The rows of Z fall into 3 groups, which share some directions, and each row is roughly a mix of its group's hidden directions, except some rows that fit no group.
Z (110 x 10):
[[-12  -7   5  30 -19  -2  16 -21 -26 -34]
 [  3  -6 -22 -12  20 -13  18 -49   4  -3]
 [ 10 -11  22   7 -38   9 -21  28   7  20]
 [ 12  -9   3   5  35  -3   9 -48  -4   4]
 [ -5 -12   5 -20  16   1 -36  -6  -9 -41]
 [ -5  15  29  22 -34  -8 -22  24  -7 -11]
 [ -2   0   4  -2 -43  -6 -19  30  12  25]
 [ -2 -13  18  27 -37 -13  19  -6 -10  26]
 [ 29  11  -7  27  11  -2  25  19  -3  34]
 [ 14   8  21 -37  10  -1 -29  -9  -1  30]
 [ -3  13  -5  -4 -23   8 -34  42  16  -3]
 [-11  -1  31 -19 -14  -4  -4   8 -33 -34]
 [  1 -12  41  34   2  -9 -24  -5 -10  11]
 [ -6 -47  11 -18 -11  13 -11 -25   1  17]
 [-10   6 -11  20  38 -11  13 -37  -3 -12]
 [  4   5   7 -22 -37  13 -24  33  13  -6]
 [ 17  16   5 -21  13  15 -28  29  11 -29]
 [-17  -3 -21   3  37  -5  23 -28 -12 -20]
 [  1  21  -8  -9  18  15  14  49  14  -7]
 [  7 -11   8  46 -11  -5  25 -17   3  23]
 [  1  17  22   4 -17   2 -33  19  -8 -36]
 [ 15 -16 -28  -6  29  19  14  -6   6  34]
 [  3 -37  -4  -8   9  16  26 -27 -12  26]
 [ -5  18 -11 -41  21  -1 -15  22 -17 -18]
 [-13 -20 -13  -4  12  -5  30 -46   5  -1]
 [-21   1  -4  43   7 -18  22 -23 -11 -12]
 [ 29   9   3   8  24  -2   9 -42 -21  10]
 [-14  10  20 -47 -11  -1 -15  23  13   3]
 [ -7   7  33  12 -18  -2 -10  -4 -30 -35]
 [ 17  -6  22 -30  12  15 -29 -13 -14 -26]
 [-12   8  21 -18  15   3 -19  13 -36 -31]
 [ -1   7   1   6 -52  14 -14  23  17  -4]
 [ -3   7 -20  46 -13   4  24  14  14  15]
 [  4  27   1  16   0  -4 -11  35  13 -37]
 [-15  -7  12  39  18  -2  19  17   0  32]
 [  7   1  -7 -22  36  13 -18 -18 -10 -34]
 [  3 -29 -19   6   2   2  37 -24   2  28]
 [  3  24  16   8 -19  -3 -18  47  11  -6]
 [-29 -27 -18   1  25  -7  10 -21 -24 -18]
 [-41  -2 -22   8  32 -20   4  -1  14  -9]
 [ 36  24   8 -15   2  11 -35  16  13   9]
 [-35   5  -9 -38  15 -20  21  -7   8   0]
 [ 12  22   6  -1  50  12 -12 -14 -10  15]
 [-20   5 -17 -36  -2 -24  23 -18  16 -14]
 [ -3 -18 -17  13 -28 -13  29 -14  25  24]
 [ 22   9  22 -19 -17  11 -27  36   8  -6]
 [-29  -1 -15  14  28  -9  16 -36 -16  -3]
 [-17  -5  12   4  13  13   4  -2 -31 -46]
 [ -2   4  -7   3 -34 -18  12  20  28  33]
 [  1  -1 -13  20  41  -8  26 -26 -11  12]
 [  7  -5  20 -20 -43   6   0  17  -7  28]
 [ -3 -20 -10  11  19  -3  21 -46 -15 -13]
 [  1  24  20 -18 -11   4 -34  35   1 -10]
 [ 16  -6   6 -14  -7  36  17  32 -10 -25]
 [ 11   0 -29 -17  28   4  26  10  26  21]
 [ 29  17  28  14  -3  11 -18  -1 -30 -23]
 [-38  -4  -1  31  -8 -12  24  12 -21 -13]
 [  0   2  26  35 -15 -15   2 -15 -19 -32]
 [ -1  -3 -29   7  -7  -1  37  16  21  31]
 [-10 -25  17   3  28  -9  22 -29 -27  -5]
 [ 31  12 -31  -4   6  30   3  19  16  18]
 [-11   1  15 -30 -38  -6   1  21  25  12]
 [  0  -8 -27  23  28  -1  19 -22  10  31]
 [ -5  14 -33 -20  37 -16  -3  -4  15  19]
 [ -6  11  -9  47   8 -15  31  14   2   9]
 [ 10  19  31   9 -31 -10   0  37   4   8]
 [-21   6 -28  33  25 -17  15  -9  16  10]
 [ 19  19  -3 -36 -12   6 -37  15  13   0]
 [ 34  21  15 -17 -19  18 -18  25  10  12]
 [-20  14 -14 -17  34 -22 -16  17  23 -11]
 [ -2   0  17 -29  13   9 -26   0 -25 -36]
 [  5  30  29 -21  35 -12  12  10  -3  14]
 [  0  -2 -11  32  39 -14  26  -6  15  13]
 [  3  -3 -19 -31  25   2   6 -37  17 -17]
 [-17   3   9  16  25 -18  27 -35 -20   1]
 [ -1 -14  -3   1  35   0  17 -43 -17 -12]
 [-22   6  -2  38 -18  -8  33  19  -3  10]
 [-19   8   2 -11  34  -9   1 -16 -18 -40]
 [ 10  19  19 -25 -32  -2 -30  21  -3 -12]
 [ -6  -5  24  27   7  -9 -12 -29 -24 -30]
 [ 26 -10   6 -31 -17  22  -7  32  -3  18]
 [ -2   2 -10  31  23   9  -9  24   4  40]
 [ -9  -6  -3  35  26  -5  32 -27 -10  -7]
 [ -9  -7  12  41 -22  -3   4  28 -20  19]
 [ 28  -9  30  18 -33  13  -1 -12   3  21]
 [ 30   3   4  27 -26   4   8  10  12  36]
 [  3  14 -39 -25  -3 -14  14  -6  27  21]
 [-10 -26   4 -20   6  15  -4 -45 -15 -15]
 [-14  -1  -8 -14  47  -5   2 -28 -20  -4]
 [  7 -21  12 -29 -29   5  -3 -20  28  20]
 [-19  -6  20  40 -13 -10  -5 -18 -24 -19]
 [-22  -5   5  40 -17 -15  20 -18 -23   4]
 [  2  16   2 -48  19  -6 -29   5  -5 -13]
 [ -2  11 -16 -14  34   6 -10  -2  -9 -45]
 [ 11 -25  -6  23 -12  13  26  -2  -6  40]
 [ -6  -1  13  46  -7 -19  20 -18 -14 -19]
 [  6   2  22 -18 -12   9 -29  18 -22 -35]
 [ -3  10 -10 -38 -18   3 -33  28   7   2]
 [  0  10   2   7   2  16 -26  49  12  18]
 [  1   1  -4  26 -33  -2  -6  46   5   0]
 [ -9  -1 -26 -17  14 -21  19 -23  23  30]
 [-16  20   1 -29  15  -4 -14  26 -13 -34]
 [  6  26  11 -15 -32   0 -13  41   8  -6]
 [-22  -2   3  34   6 -17  20 -34 -19  -8]
 [ -6 -11 -21   7  13  13  54  -1  -6   0]
 [  6 -12   4  -5  -4  16   4 -22  -8 -54]
 [-26 -11   6   1  23  -1  18 -21 -26 -34]
 [-10  -3   9  21 -14  -6  -2  32   0  45]
 [-11  17 -34 -29 -17   1 -12  19  21  16]
 [-29  -6 -17 -17  45 -11   2 -11  -8 -14]]
Here is one row of each group, with its name. Which group are the others in?
[-11   9  -6 -32   7 -12 -11  17  24  38] : J
[ 39   0   8  10 -22  11  -2   4  22  33] : G
[ 20 -18  -7 -33   7   8  15 -39 -11 -10] : Q

[-18  21 -24  -4  22  -2  -2 -13  -6 -44] : Q
[-36 -15   7  34  10 -25  21   0   8  -7] : G
[ -9   1 -11  18 -27   4  13  46   0  20] : G
[  4   8  13  17 -54 -16   4  15   1   1] : Q
[-13 -14   5  36   0 -13  32 -28 -16   6] : Q
[ -7   2 -21 -45   1  -4 -11  10  29 -18] : J
[  9  11 -15 -28   7  -9  18 -34  33  10] : J
[ 11  16  34  -6 -12  -2 -34  11 -10 -29] : Q
[  3  19 -13 -32  25  16  -8   4  28 -26] : J
[  6 -17   5 -18 -25  -3  11 -11  -1  49] : Q
[ -1  17  -7 -39  22  16 -17  29  12   8] : Q
